One turning vector, and how many steps it has turned
The counts run from 0 to 210.
[ -4  14  -5  -2   8  -5 -12   0 -51 -37  46  25  35  39   6  -1  -2  34
 -40 -47 -10 -11  -8 -19 -50  -2   1  16  12   1  -8  10  -6 -22  48 -42
  -4  -2  17  40 -31 -49  -1 -15  10  -6  -7  -7  27 -28  57 -22 -10  -3
  -2  -1   2 -27  23 -19  16  14 -13   5   5 -39 -16  16 -25  17  23 -11] => 124
[-15  -3  -8 -32 -15  -9  -9  -2 -29 -28  24  26  37  48 -13   3 -17  19
 -10 -54  -7   7 -47  14 -43 -23 -12  14   1  -3   5  -8  -3  -4  25 -32
 -30  17  35  28 -35 -39 -21 -16   6 -20 -11  -8  29 -40  13 -38  -3 -15
  -3 -11  -2 -19  30 -25  17  13 -15 -22  21 -22 -11  33   1   3  18   0] => 128
[ -8  17   6   3 -38 -18   0  13 -37  -1  24  -4  43   8  -5  -8  -7  27
 -26  13 -29   1  23 -21 -11   8  -2 -22 -16  24 -17  12  23 -35  11  -3
  49  16  17  17  31   3 -34 -48   3  59  21 -15 -15 -21  24 -18  -8  16
  23 -30  19  -2  64  52  36   0   2  -5 -15 -11  -2   9  -1  -6 -26 -19] => 96
[  2   2  -2   3 -17  -1  11 -18   7 -48  20  52   2  62  -2  23   5 -20
 -28 -30 -37   5   7  -4  27 -38   4 -26 -23  26  31  20 -11  30  35  40
  13  18  34 -27 -35 -10  17 -19  22   1  28  19 -23 -14  13 -20 -24  13
 -26 -10  14  22 -28  25  24  26 -20 -12  -9 -15  14  30  25  -1 -32 -15] => 63
[ 17  29  17  22 -43 -42  24  13 -14 -28  26   9  11  25  20  14  57   9
 -15 -31 -58   3  23  -4  14 -11  11  -8   4  14   4  22 -10  10  15  26
   7  26  26   1 -21   5 -20   3  21  33 -14 -20 -41 -23  30  -9   8  10
  -9 -24  23   2  12  41  15   1 -30  -1 -42  14  29   4  38 -10 -54  -8] => 74
[-14  14  -7  -3 -24 -14  -3  16 -40 -17  42   9  -7  30   5   4  49  17
  -8  -9 -53   9  42  -6   6 -17   7 -10   4  35 -15  26  12  27  29  21
  32  19  38  11  -5  31 -19 -10  -4  52  -4  -7  -4   7  28 -20  14 -20
 -45 -16  10  -1 -20  27   1  12 -12  15 -42 -13  -2  35  18 -15 -63 -18] => 80
[-15   5  -2   9  12 -29  10 -19 -34  -9  16  21  41  30  28  50  25  -9
 -44 -34 -27  25   8  -3 -12  11  15  27 -22  -1   0  -1 -43  -4  45 -15
  -4   4 -22   8 -18 -54 -21 -19   5  24 -21  -9 -16 -22  27  15 -12  26
  -9 -33  23   4 -16  12  -9  -8 -30 -34   8 -41 -18  24 -32  21 -32 -23] => 142
[ 49  38 -26   8 -30 -17  -7  -2 -51   0  22  23  59  20  26 -34  16  11
 -42 -36 -19   0  -8 -17 -23 -21  10  36   5  10   3  10 -26 -22  15 -17
  -2  19   6  51   1 -45  17 -16  26 -13 -25   6  -1 -46  14 -28  -2  -8
   7 -25  42 -23  18  -1   6   1 -12 -34  12  -3 -10  16  -2   8   9 -19] => 33
[-44  -9  21  -3 -33 -25 -24 -10 -43  18  -8  12  45  -1  -4  19  30  10
  -3  -8  -3  20  -2  11 -12  22   7  21 -16   9 -17   5   2 -23  23  13
   4  -7  15  21  24  -9 -29 -19 -13  51 -14 -17  38 -55  41  11 -17   4
   1   2  14 -14  21  45  -2 -24 -31 -18  16 -47 -51  41 -12  20  -6 -20] => 8
[ -6  -1   4  16 -47  -5 -44 -25   9 -26  13  14  41  16  12 -13  29  16
 -10 -18 -10 -41 -24   7  -3  13   9   0 -14  10  -7  15   3   2  43  39
  10  13  50   1  17 -57 -10   7   1   6   9   5  17 -56  13 -27 -15 -20
  43 -23 -40  19  36  50  52   5 -15 -25  -3  -2  16   6   0  20  30   0] => 203
[-34   2  27  15 -16 -37   1  -6 -41  35  -3  13  44   8 -14  17  16 -25
 -19 -21 -48  30  29  -2  -8   6  17 -13 -20   5   4  13  13 -41  26  -7
   7  -9   4  22  28  -7 -26 -40  -6  48 -11 -15   6 -21  40   0 -25  27
 -22 -15  27   7  26  58   9 -21 -14  -7  15 -31 -16  35  -4   3 -28 -14] => 5
[  3  38  24  30 -37  -7 -11   4 -19 -11  20  28  26  28  15   3  20  25
 -10 -20   6   4   2 -29  24 -10  -3   7 -21  44   1  30 -27   6  22  25
  -5   4  12  20 -21 -15  18  21  32  33 -21   6 -42 -30  38   0   4   3
   5 -16  54 -47  10  35  -9 -20 -36 -25  -4 -23   0  37  -2   5  -9 -44] => 164
[  7  12 -20  17 -41   2 -28 -10 -27  11  21  16  37  38   7 -17  35  13
 -18 -11  -4  12 -14  -5 -15 -19   3  17   4  24   0   4 -22  -2   4   0
 -38  12  29  23  11 -50  16   0  30 -10 -27   7  49 -57  13 -22   5  -5
  14 -18  38 -37  35  12  24  -3 -18 -30  49 -24 -15  27  12  17  11 -11] => 30
[ 25  11 -48 -22 -35   1   1 -11 -42   5  22  10  50  37  19 -28  25  -2
 -32 -25 -19  22 -18   0 -24 -33  15  35   9   5  23 -20 -36  10  -1 -12
 -27  37  23  22   1 -27  -7  -5  20 -16 -24   4  37 -59  -4 -32   9 -14
  -8 -29  33  -8   3   4  19  14  -4 -32  23   1 -23  20  25   4 -22  -7] => 35
[ 13  21  15  22 -37 -25 -17 -18   2 -31  11  20  50  12  20 -12  27  17
 -22 -37 -23 -44 -17  -6  -2  12   8  -1 -10  -3   1  14   7 -13  39  19
  19  12  30  15  11 -55 -15  -3  13   5   9   0  -5 -54  21 -17 -13 -11
  42 -29 -32  20  33  46  50   2 -19 -11 -21   3  21 -10   5  15  26   7] => 204
[-10  12  14 -27 -55  -9  -4   4 -32  20 -27  23  19  13 -12 -10  19  28
  -8 -29  13  15  -4  12 -19  -7 -15  44  -5   7 -26  19  -5 -43  36  15
  15  -1  15  38  13   7 -25 -24  -7  13  -7  10  37 -63  26  -2 -19 -11
  15  10  10 -26  28  21  -6   8 -20 -24  -5 -53 -55  47  -1  -8  10 -14] => 14
[-22  18  -5 -12 -38 -14  -9 -14 -42  34 -23  24  12  -7  -2  10  46   0
 -23  -9 -38  42  37  -1 -13 -12  15  15  -3 -11 -11  12  -4 -43  41  15
  21  -3  10  41  24  -4 -10 -31  -6  32 -20  -4  34 -44  26  -3  -6   7
 -13 -11  29 -12  26  24  -7  17 -11 -27   0 -55 -41  26 -21  -3 -16 -21] => 11
[-21   3  21 -12 -22  -5 -26   6 -35 -31  35  35  13  28 -15  -9   5  42
  16 -16 -13 -14   0  11  -3 -14 -12   1 -21  48 -30  29  22  34  40  12
  43  -2  46   6  -6  22 -29   5 -12  65   8   3 -14  -6  45 -28   4 -39
 -17   3  -3  -8 -15  30 -21 -12 -10   2 -30 -14  -9  45  14 -10 -19  -7] => 83
[  8   5  18  18 -15 -10 -26 -10 -26  24  15  66  43   7  16 -23  15  29
  14 -14 -37 -11  54   6   2  -8  12  27 -18  33  -3  14   6 -16  26  13
  34  -2  -3   8  30 -10  -9 -21  13  60 -19  23 -29 -16  43 -15  -2 -11
   5 -29  33  20  17  53  -5 -12 -22 -13  -6 -12  15   5   8   7 -10  30] => 182
[-21 -23 -11   4   4 -19  12 -15 -30   6  20   0  41  58   8  38   6 -39
 -34 -30 -35  23   3  12 -14   8   3   3  -8  14  12 -15 -25   6  11 -12
 -36  19   3 -16  -9 -57 -31 -30  13   7 -31 -17  19 -12  -1   1 -13  25
 -21 -38  13  14   7  18  17  -6 -16 -32  42 -18   0  39   2  17 -37 -21] => 138
[ 24  21 -11   7 -26 -29  -2  10 -35 -40  30 -16  35  19  20 -20  46  27
 -45 -39 -25 -32  -5   6 -13  31   8  12  16   2 -26  30  -1  -6  48  -5
  31  35  27  24  12 -47 -25 -13  -6   8 -13  -2  16 -28  10 -13  -4 -14
  31 -24 -24   7   9  25  36   3 -12   6 -42  -4  12   7   2  -1 -10 -21] => 210
[ -6   9  -6   0 -11   2  43   5  -2 -10 -13  32   4  57   7  34  -3 -29
 -29 -49 -17  21  35  -1   9 -13 -36  24 -15  19  32  22 -32 -13  24  24
  -3   1   9   0 -42  17 -22 -25  26   7   2  28 -43 -14  21  -5 -20  21
  -9 -23  27 -11  -7  37   5  27 -15   2  -5 -32  -6  51  12  -9 -35 -23] => 154
[-19  -5   2 -17 -54 -12   2 -15 -14  18 -17  40  -5   1   3 -17  29  -9
 -26 -33 -58  -9   8   3 -20 -31  10  14  -4 -16 -12  15  16 -37  33  20
  17  -9  35  30  10 -18 -24 -32  23  -4   3 -10  45 -50  20 -30 -11  -9
 -24 -19 -15  36  53  15  35  42   8  -8  -7 -18  -6  21  12   0  17  18] => 109
[-14 -21  -6  20 -28   7 -12 -14 -28  10   5  25  22  52 -19 -15   8 -17
 -24 -26 -13   6  15   4 -19  -6 -24   9   4  33  34  13 -12  -7  -7  13
 -32 -23  34  12   8 -20   1 -20  29  -2  -8  19  51 -46  39 -19 -20   7
   7   3  22 -22  32  48  33  11  -4  -2  57 -30 -17  37  24  21  18   2] => 24
[ -6  -6   8  -6 -50 -20  13   3 -17   4 -14  12  21  14   8 -19  12  10
 -29 -52 -17 -45 -12  -1 -31  16 -31  40  -3   0 -15  20   3 -39  34   2
  13 -12  25  29   8 -23 -54 -20  12  11 -11  -6  36 -47  32  -8 -27  -9
  24 -20 -32  17  57  39  38  15  11   5 -13 -13   2  12   1  10  32   4] => 112
[-37 -10  29  13 -29 -21  -9  12 -35  24   4  -7  58  23 -29  12  -5 -14
  -5 -33  -7   2 -16   9  -5  32 -13  -7 -27  27 -23  29  24 -23  23   6
  12   2   9  14  28 -11 -47 -23 -13  55 -10 -25   1 -22  22   5 -31   5
  -8 -13  10  -2  27  52  -1 -39  -7 -16   8 -29 -11  63 -14   4 -12 -42] => 3
[-13   2  18  33 -20   5  15   4  -9 -20   0  31  23  56   6  21  -9   1
 -24 -38  14  -1  13 -19  20   5 -41  19 -23  51  20  33 -37  11  16  27
  -9 -12  10  -3 -24   0 -13   2  31  31  -7  21 -39 -25  54   8 -21  23
  16   1  23 -28  -4  56  -1 -16 -31   0   4 -25  -2  52  15  16 -13 -26] => 158
[-25   0   9 -29 -55 -16   0  -8 -37  19 -29  29  12   8 -13  -5  30  19
  -1 -23   2  36  -4  22 -20 -10   0  30  -3  -5   0   4  -6 -36  23  14
   5   2  20  32  17   4 -21 -19  -3  14  -8  -2  54 -71  23  -1  -6  -5
   1  15  10 -20  31  17  -1  10 -25 -22   3 -53 -59  37  19  -8  -1   1] => 13
[ -1   8 -11 -27 -45  -2  17   1 -31  23 -32  35   5  22 -14 -14  14 -18
 -33 -44 -22  21  32   2 -16 -20 -19  34  12   0  11  23  -4 -59  16  10
  12  -6  18  43  10  21 -16 -49  15  -5   2  17  28 -44  19 -14 -18   1
 -10  -1  23 -13  30  28   9  43   0  -3   1 -38 -42  37  14 -18   3  -4] => 17
[-39 -13  23   8 -26 -31  -6  -9 -40  37  -6  12  28  17 -19  11  34 -21
  -8 -13 -53  34  20  13  -2   8  29 -12 -15   9  -6  13  21 -30  20  12
   1   3   9  14  36 -21 -18 -39  -9  45 -23 -18  35 -26  30   6 -19  20
 -26   2  36   4  24  43   6 -18 -19 -18  17 -40 -20  45   5   3 -22 -11] => 6
[-54 -21  16   2 -39 -25 -18 -10 -42  32  -8   9  26   9 -17  22  38  -3
  -1  -5 -25  31   2  18  -6  18  15   8 -15  16 -22   6   9 -24  26  15
  -2   4  13  10  38 -23 -20 -17 -18  51 -16 -29  55 -35  28   7 -19  12
 -15  -4  14  -3  22  42   3 -25 -21 -30  21 -53 -37  47   1   7 -21 -18] => 7
[ 15  13 -18  12 -38  -3 -25  -7 -35  -7  20  11  61  25  17 -18  21  26
 -20 -17   9   0 -29 -15 -22 -10  -2  35   2  20  13  -8 -30   8  -1  -6
 -23  21  16  28  -1 -43   7  15  26  -4 -23   5  27 -68  30 -18  -2  -1
  35 -17  18 -42  30  15  22  -7 -15 -31  31 -13 -18  14  -2  25  12 -15] => 31
[-20   6  24 -17 -59 -11 -21 -12 -23   4   2  38  25  -8  -4 -25   3  22
 -22 -22 -14 -22 -35 -12 -13  -8   1  16 -32   4 -36  21  27 -24  53  17
  44 -13  32  25  10 -23 -25 -25  -7  19  19 -11  48 -51  29 -14 -14 -17
  -9  -5 -26  23  36  19  14   3   2 -27 -14 -28 -27  33  -9   2  37  -8] => 106
[ -5   8  -9 -29 -25  -7  31  -8  -8  -4 -13  32  -8  49  11  43  28 -11
 -20 -35 -15  37  17  16   1 -25  -9  33  -8   1   5   6 -50  -6  43  19
  -9  17   5   9 -29  -1 -20 -24  17  -3 -17  19 -14 -22  -6  -1  -2  13
 -24 -26  26  -6 -10  -3  -9  40 -29 -36 -18 -50 -30  42  -2 -18 -44 -23] => 149
[ 24  19   8  23 -31 -33 -14  -9 -14 -26  13  20  34  12  18 -18  45  10
 -30 -46 -43 -30   5  -4  -5   8  30  -2   3  -8 -13  23   8 -21  44  14
  24  12  23  25  14 -61   1  -6  12  -2  -5   4  -6 -41  10 -21 -15  -1
  29 -28 -21  23  37  35  52  13 -26  -9 -27   1  28 -12   5   6  22  -3] => 205
[-41  -9  14 -14 -36   2 -31  -5 -15  -5  20  52  -1  28 -26   1  13  33
  35  -1 -42  10  23  20  -2 -27  -5 -20 -14  35 -24  21  34  12  32  22
   9  -7  58   0   7  17 -21 -11   2  58   1  -3  -1 -11  13 -56  16 -34
 -25 -18   7 -11  33  30  -1  11 -16 -21 -13  -9   3  37  19 -20  -9  15] => 87
[ 15 -14   1   7  16  -4 -13 -11  -8 -18  20  53  41  40  35  16  13  36
 -16 -25 -13  -8   8  27  -2  13  -4  55 -25  36 -17   0 -47   6  41   1
   1   1  -1 -15  -3 -63 -11  -8  16  23 -26  30 -15 -17  12  -7   3  -7
  42 -39   4   4  -6  17  -1  -1 -30 -46   7 -21   9  20 -14  10 -13   6] => 49
[  2  -6 -21 -31 -46  22 -15   7 -28 -20  26  23  36  23  -6 -36   9  50
   5  23  17 -13  12  22  -1  -9  -5   8 -12  32 -15   3  13  -9   9  28
  43  51  32   0  25   0 -16 -36  -2  17  27  26  31 -40   6 -14  -3 -23
  36 -18  13   1  24  36  52  20 -18 -15  -7 -29 -19  21  30  -8 -41   6] => 191
[ 17  19 -16 -11 -39   9  -8   5 -27  -1  20  38  41  -2  19 -19  22  50
  -5  12 -19  -2  57   1  -6  -8  10  24   0  10  -5   0  -7 -31  20  15
  51  34   2  18  30   7 -10 -32   8  41   8  29 -20 -36  25 -22   3 -10
  33 -36  33   1  34  33  27  18 -21 -12 -23 -30   1  -2   5  -9 -42  13] => 188
[ 18  14   0  -7 -32   9 -24  11 -27  -6  25  42  39   2  21 -26  13  66
   5  12  -2 -13  36   7   3   3   5  31 -13  29 -29   7   4 -27  29  20
  48  27   5  10  30  -7 -13 -20   3  49  -1  24 -12 -32  21 -14   3 -23
  45 -33  26  -3  27  37  23   2 -24 -18 -24 -25  -2   7   0  -6 -29  12] => 187
[ 43  10 -11 -14   0  -5  28  11 -15 -51  24  40  22  53  22  14   9  30
 -41 -25 -11  10  23  13  16 -12  -7  18 -11  21  -2   7 -34  -3  31   3
  26  40   0  -6 -23 -26   3 -39  17   0  11  28 -36 -15   3   0  -6  21
  33 -23  28   2  -9  -1  22  22 -35 -21 -26 -31   2  11   5 -20 -54 -12] => 56
[-28  18   6  -4 -12  -8 -23  -9 -31 -21  26  50   8  14  -4  -1   8  26
   2 -18 -47  13  54 -10 -10 -25  -1 -10 -15  20  -5  24  18   7  45   4
  42 -16  44  13  -9  35 -27 -19   2  65  10   5 -39  -6  45 -44  -1 -22
 -36 -20  -1  -2  11  33  -8  13   3  10 -36  -9  -1  17  -1  -8 -18   8] => 85
[  4  -8 -23 -27 -13   9  20  -3  -7 -57  28  26  17  66  13  19  18   7
 -28  -5  -4  24   6  13  18 -24  -2  -2  -9  31  24  -8 -32  23  14  28
   4  47  27 -27 -31  -6  -7 -33  16  -6  25  25  -1 -28   4 -12 -12  11
   9 -19  17   9 -21  16  33  32 -29 -19   1 -26 -12  20  35 -10 -63  -7] => 58
[-16 -24  22  12   3 -34   9 -12 -29 -10  12  16  58  56   4  38   6   2
 -27 -38  -7   9 -35  19  -9  24  -1  23 -28  20 -13   0 -30   7  31 -15
 -19  13  -2  -8 -16 -68 -22 -22   2  25 -25 -19  24 -22  19  17 -15  21
   2 -11  11  12 -17   5  -2 -37 -35 -34  27 -31 -14  43 -10  14 -23 -13] => 140
[-23  -5 -29 -24 -14  10 -11 -11 -38 -21  37  27  22  54   4  11  -2   9
 -17 -38 -23  15 -19   6 -52 -24   1   8  13 -16  11 -16 -13  -1  29 -29
 -35  23  38  28 -30 -43 -19  -9  14 -19 -22  -4  36 -42  11 -43   5  -8
 -24 -24   5 -17  32 -19  28  33  -7 -19  21 -27  -9  29  -6   8   8  -3] => 127
